In the rows, 128 means zero.
One turn moves each row of this set onto another row. After a few examples, where does it send each row asked below?
Sel: [118 138 131 130 105 108  95 120 120 124 128 160 123 110]
baki: [105 112 139 121  93 119 100 144 119 107 116 125  97 108]
Nika: [103 108 142 119  96 119 102 145 111 108 114 128  95 106]
vivom: [122 121 112 118 125  95 134 148  93 138 150 152 109 125]
sal: [132 118 139 144 128 116  82 144 120 154 126 141 101 131]
Suven: [ 98 131 119 108 107 114 104 112 116 144 118 154 101 112]
gufu: [131 133 128 105 120 118 114 151 125 155 145 158  90  93]
zev: [109  96 132 134  98 130 109 153 108 156 117 141  80 130]
lapi: [ 97 101 137 132 110 125 106 152 111 151 123 137  79 143]
foreb: [135 111 130 134 129 113  75 143 118 149 125 144 105 127]
Tupo: [105 103 128 121  84 120 110 131 111 118 119 126 113 120]
fezu: [108 105 129 131 109 129 101 157 111 152 125 147  80 150]
noga: [126 115 125 126  99 131 138 165 109 139 149 154 109 142]
fug: [110 135 103 113 129 104  99 141 122 113 126 136 113 107]
kel: [123 127 137 133 120 124 115 174 125 119 132 125  80 114]
kolov: [106 129 112 108 108 113 103 115 124 136 120 151 106 103]
bezun: [110 132 108 114 121 102  96 139 115 111 124 148 118 106]
kosi: [126 127 145 104 131 119 116 150 125 148 132 161  83  97]
zafal: [131 122 129 137 123 107  77 143 115 158 136 148  96 124]
tomu: [112 120 140 129  87 117 123 136 113 109 132 124 103 105]
nume: [119 117 107 121 120  99 126 153  84 141 141 148 112 131]
zeza: [120 138 136 127 109 116  98 131 119 123 131 162 134 114]
vupof: [104 131 113 111 105 108 100 113 117 141 122 153 107 106]
neka: [117 105 137 128  98 130 138 164 108 137 145 152 119 137]
lanil: [120 123 129 127 117 132 113 175 134 131 137 131  73 119]
fofa: [122 131 134 126 117 129 123 173 133 132 141 137  74 123]
kiz: [130 107 135 142  93 126 135 166 107 136 141 146 113 126]
ges: [129 139 143 102 120 117 124 149 129 149 143 158  96  99]
Ret: [111  98 129 122  87 125 113 129 114 120 121 125 114 116]
leme: [107 103 125 134  99 131 107 151 107 151 128 143  83 149]
rekev: [104  97 122 123 107 128 108 148 103 149 114 136  81 139]
lar: [121 117 129 133 113 122 124 178 122 129 132 128  75 108]
nurur: [124 116 132 128  95 133 137 170 109 131 150 154 109 132]
Faz: [126 131 139 101 122 125 127 152 123 151 134 157  90  94]
volep: [114 132 105 114 122 101  92 137 125 118 126 143 116 102]
Nam: [116 122 137 128 121 127 127 173 134 128 143 126  84 115]
zavog: [133 108 132 138 131 111  87 137 118 154 130 146 107 137]
Saden: [124 119 104 116 115  96 125 141  89 143 147 148 114 127]
Met: [129 122 136 133 131 108  78 144 121 150 128 141 100 132]
tak: [129 137 142 104 119 117 116 148 121 145 137 161  88  92]
guf: [129 115 138 131  91 134 141 152 109 138 142 151 117 129]
nepez: [110 120 139 122  83 118 121 137 116 108 129 128 109 105]
beko: [124 117 105 115 116  98 116 155  90 148 149 157 113 123]
zug: [119 137 130 124 105 108  93 129 117 124 129 164 129 106]
bap: [118 117 108 111 117  96 123 147  91 147 143 151 116 134]

bap turns into Met
tak turns into Saden
lanil turns into nurur
Where do these go?
fofa turns into noga
gufu turns into beko
zev turns into lar
tomu turns into Ret
kolov turns into bezun
kosi turns into vivom
Tupo turns into baki
sal turns into Faz
Suven turns into fug
Nam turns into neka
vupof turns into volep
kel turns into guf

One turn moves each row of this set onto another row. After a few examples, where does it send each row asked below?
P: [127 139 143 127 173 119 123 130 125 122 137 119 109 149 132 139 120 131
 113]
R: [129 130 118 104 148 115 102 128 114 133 124 118 105 140 136 157 116 121
 126]
M: [142 134 128 133 148 117 138 119 131 145 150 123 134 124 104 121 114 121
 125]
X: [100 125 148 137 139 131 116 122 128 129 122 148 143 148 117 132 132 119
 147]
A: [165 117 142 126 111 122 121 133 128 129 118 156 117 110 132 139 125 132
 121]
H: [142 123 113 103 120 131 113 119 114 122 122 144 151 125 123 141 116 135
 129]
E: [144 123 128 129 112 125 136 121 106 142 138 101 126 115 143 111 126 145
 132]
T: [118 138 132 130 111 105 126 152 126 115 111 105 128 126 127 115 134 155
 126]
U: [133 127 129 120 112 124 112 145 120 144 124 133  83 149 132 127 123 132
 140]
Y: [113 117 118 128 128 153 126 120 146 144 150 127 121 134 117 146 121 118
 132]
J: [140 100 137 144 123 142 105 140 134 131 137  95 123 131 143 136 132 138
 130]
Q: [ 96 133 148 142 116 119 131 123 117 116 126 124  89 134 129 141 126 127
 123]
C: [109 117 131 103 116 103 116 131 143 114 116 133 100 144 141 123 132 140
 138]
Z: [156 113 139 145 118 110 118 141 145 114 122 129 143 118 145 135 140 114
 121]
L: [127 106 142 130 139 105 107 146 133 114 133 106 116 130 160 141 120 137
 111]
K: [121 134 137 114 117 118 121 127 102 133 121 157 148 143 129 139 144 134
 109]
W: [151 135 146 134 148 110 137 114 136 130 132 145 131 133 116 144 148 116
 119]
G: [ 98 121 117 137 143 144 146 132 123 111 145 126 121 132 127 124 131 124
 124]
S: [115 130 122 129 129 115 137 123 128 133 111 138 153 107 150 147 141 140
 137]
N: [127 143 128 153 107 122 132 117 138 137 124 114 140 134 158 117 133 135
 133]

U turns into Y
N turns into C
P turns into W
Where do these go?
R turns into M
S turns into T

One turn moves each row of this set onto another row. After a few examples, where does it send each row asked below?
nomas: [137 136 140 159 119 124 104 133 126 127 100 147 141 109 109 113 108 128
 122 115 141 131 148 129 143 127 131 143 133 129 128 139 112 127 132 117
 158 121 121 123 127 123 103 121 151 121 121]
pasat: [133 123 127 148 113  97 116 114 120 114 142 130 150 118 131 109 100 138
 134  89 124 125 138 126 123 124 121 111 149 144 109 149 121 142 132  98
 139 119 128 145 136 123 116 124 139 141 123]
vod: [117  93 118 144 128 123  98 128 127  92 140 135 125 103 112 145 115 138
 129 126 144 145 126 118 101 130 132 136 115 133 123 112 135 119 165 133
 124 130 141 120 148 107 124 100 121 139 105]
tuvom: [130 121 134 116 129 119 103 147 126 112 133 126 134 107 133 116 135 129
 129 155 125 145 117 119 122 159  92 115 128 136 122 142 109 146 143 137
 145 109 129  93 139 138 113  91 103 109 111]
gep: [128 105 123 121 131 129 134 102 127 119 144 143 116 116 120 111 131 117
 135 148 142 132 138 115 138 141 132 126 113 119 107 124 119 141 142 115
 124 114 126 129 159  85 152 114 126 142 134]
nof: [127 130 125 137 107 138 105 112 107  99 132 130 131 117 122 123 113 130
 128 149 108 146  94 129 127 122 115 132 129 124 126 145 109 148 120 130
 108 127 112 122 116 137 151  79 117 150 116]
Fovit: [156 122 123 118 122 129 109 118 130 100 120 126 144 116 141 120 112 145
 102 170 121 156 123 125 113 131 110 128 140 157 121 144 149 129 139 140
 126 134 144 139 138 144 117 118 112 142 125]
Nizi: [127 123 123 151 144 129 105 145 126 138 109 131 125 129 122 107 103 130
 125 121 151 119 141 122 119 123 114 128 135 134 135 163 106 120 117 132
 136 115 115 165 135 116 113 129 135 113 131]
dag: [127 118 129 145 124 105 101 135 118 107 115 143 166 110 113 122 107 159
 122  94 133 151 138 136 129 121 119 119 141 133 131 128 105 103 135 119
 134 108 130 147 131 115 113 108 149 126 136]
ginid: [124 124 105 108 119 127 102 125 115 105 107 145 111 105 131 126 117 121
 127 158 130 146 103 141 118 126  94 106 109 121 155 136 125 122 120 115
 132 133 116 120 117 129 126  89 134 120 124]
Zedog: [116 126 129 145 112 118 101 138 131 110 124 121 134 110 112 123 144 145
 135 134 123 161 118 146 117 150  91 125 133 125 119 126 117 135 136 140
 124 108 141  83 133 132 124  95  93 148 115]
pero: [125 100 147 130 112 128 120 127 135 118 119 141 143 103 126 144 139 112
 123 151 150 129 122  90 111 135 127 128 125 139 132 129 134 119 152 139
 133 118 133 125 146 123 103 112 131 148 118]
riv: [127 107 119 119 134 140 114 129 134 119 130 152 113 105 117 120 146 125
 109 155 147 124 132 114 118 146 107 138 123 133 122 141 119  99 133 118
 130 100 143 139 158  97 117 118 125 156 132]
vone: [145 125 117 143 119 125 136  96 131 113 107 126 129 102 122 137 134 148
 135 142 137 171 143 139 110 140 135 121 124 146 127 124 124 148 135 128
 104 140 118 122 139 113 138  99 100 127 107]
deno: [128 131 127 148 140 121 115 145 134 144 114 129 129 126 119 106 104 140
 130 127 146 114 147 121 128 120 118 116 132 134 121 156 103 121 115 126
 138 115 129 163 144 122 111 125 137 112 133]
luvuk: [132 122 120 156 140 119 125 126 122 113 124 135 137 133 112 117 119 130
 142  96 128 117 153 153 130 121 122 121 117 129 122 151 118 126 110 112
 140 131 124 147 126 109 131 125 121 141 148]
bibi: [121 120 107 119 103 127 104 143 117 115 136 130 101 121 130 122 146 129
 138 134 132 138 139 136 132 152  83 127 131 115 116 122 130 169 123 115
 129 119 146 111 143 129 142 117 113 121 129]
Reget: [156 119 119 110 120 154 103 119 119 100 124 145 117 103 108 126 146 132
 124 131 139 152 134 129 114 144 133 136 133 141 133 143 122 106 131 120
 104 120 132 148 137 134 139  87 105 113 116]
seri: [107 138 112 114 123 129 127 117 115 111 122 112 141 106 133 113 125 125
 134 148 132 129 151 140 103 119  79 141 150 155 110 107 105 124 160 146
 135 124 131 132 132 120 126 126 135 124 120]
bip: [134 127 124 122 107 131 120 122 123 134 109 135 102 114 137 120 130 137
 143 161 134 138 101 136 112 127 107 122 131 125 153 138 127 152 110  92
 105 119 118 125 129 135 129 103 135 137 118]
dusun: [150 136 113 114  83 120 127  90 123 127 117 147 125 119 125 130 135 125
 113 160 154 143 147 124 126 144 113 114 131 136 116 134 142 136 125 142
 125 130 133 130 130 126 139 116 127 124 135]
nos: [126 121 126 151 124 109 104 125 112 109 119 136 162 111 117 116  99 154
 125  92 138 162 131 138 124 125 122 123 138 122 137 131 112 112 144 118
 128 107 110 143 127 111 112 110 151 123 134]
ribu: [123 124 115 107 141 149 124 131 102 104 130 110 133  99 103 101 126 117
 154 132 131 130 135 140 100 112  98 141 144 123 130 110 128 111 151 131
 130 131 136 124 134 130 121 123 131 116 124]
Dudo: [132 124 131 115 128 136 105 150 130 119 132 142 129 121 133 123 162 128
 144 154 133 138 126 144 121 153  81 126 117 127 132 127 117 145 128 125
 127  95 144 128 134 135 127  92 114 112 144]
peba: [115 115 122 125 105 116 108 138 126 118 133 106 134 115 122 114 142 148
 147 128 131 156 107 117 121 131  88 110 141 110 116 121 120 162 121 141
 117 119 152 116 147 130 142  96 109 134 134]
dig: [129 129 116 146 115 101 118 109 113 112 146 126 143 122 132 102  99 137
 128  88 132 138 131 134 116 126 112 115 147 137 116 156 118 137 135 103
 132 115 119 151 132 115 115 127 143 148 130]
gisot: [107 144 115 131  96 122  98 114 123 112 122 140 118 110 138 136 112 126
 123 157 126 147 110 140 113 133  95 107 127 144 125 142 107 120 135 127
 107 108 114 132 120 148 127  80 123 132 104]
Gilap: [123 117 106 126 111 120 115 133 105 114 123 125 110 131 131 133 109 165
 115 165 119 143 110 138 122 130 101 123 136 124 136 139 110 138 106 118
  98 124 114 125 133 122 150 110 117 148 127]
mab: [129 123 119 151 135 121 129 119 116 120 123 131 132 140 119 112 121 116
 139  94 137 123 147 145 127 123 118 123 123 131 130 161 115 130 115 119
 131 128 111 152 121 107 129 132 126 145 148]
guves: [144 130  92 122 135 142 107 106 136 113 126 128 118 100 101  99 125 156
 118 147 132 160 122 123 113 124 103 111 131 122 125 149 144 131 126 124
 105 126 166 144 135 113 136 103 127 132 120]
fisek: [123 114 110 117 135 136 121 119  97 115 133 117 153 104 107 111 127 152
 125 150 118 111 142 125  95 126  80 138 162 123 122 129 131 119 135 141
 133 109 130 116 127 103 137 129 127 127 127]
tisek: [124 130 130 117 110 134 143 115 106 130 126 104 136 103 116 126 145 139
 148 136 142 108 147 133  90 127 103 139 157 125 124 119 130 121 145 124
 123 115 116 113 134 127 121 130 126 118 122]
vulod: [115 117 127 138 122 120 114 106 147 111 152 120 131 124 133 123 119 150
 129 145 141 138 126 128 117 121 116 128 115 129  99 118 136 137 167 125
 113 114 154 142 149 105 140 112 138 157 132]
pid: [114 126 126 125 137 153 126 109 110 111 122 120 152  96 110 110 144 126
 148 132 114 125 150 125 112 125  99 145 156 137 119 123 105 139 155 132
 116 112 123 122 118 106 146 112 128 122 105]
patav: [133 135 140 163 120 128  99 131 125 128  97 137 144 114 124 115 103 134
 117 118 146 137 140 129 132 127 125 145 135 126 137 145 120 128 142 123
 151 117 107 131 121 122 101 123 153 119 122]

nof turns into bip
tisek turns into seri
vod turns into gep
Where do these go?
Dudo turns into Zedog
Nizi turns into nos
dag turns into luvuk
Fovit turns into guves

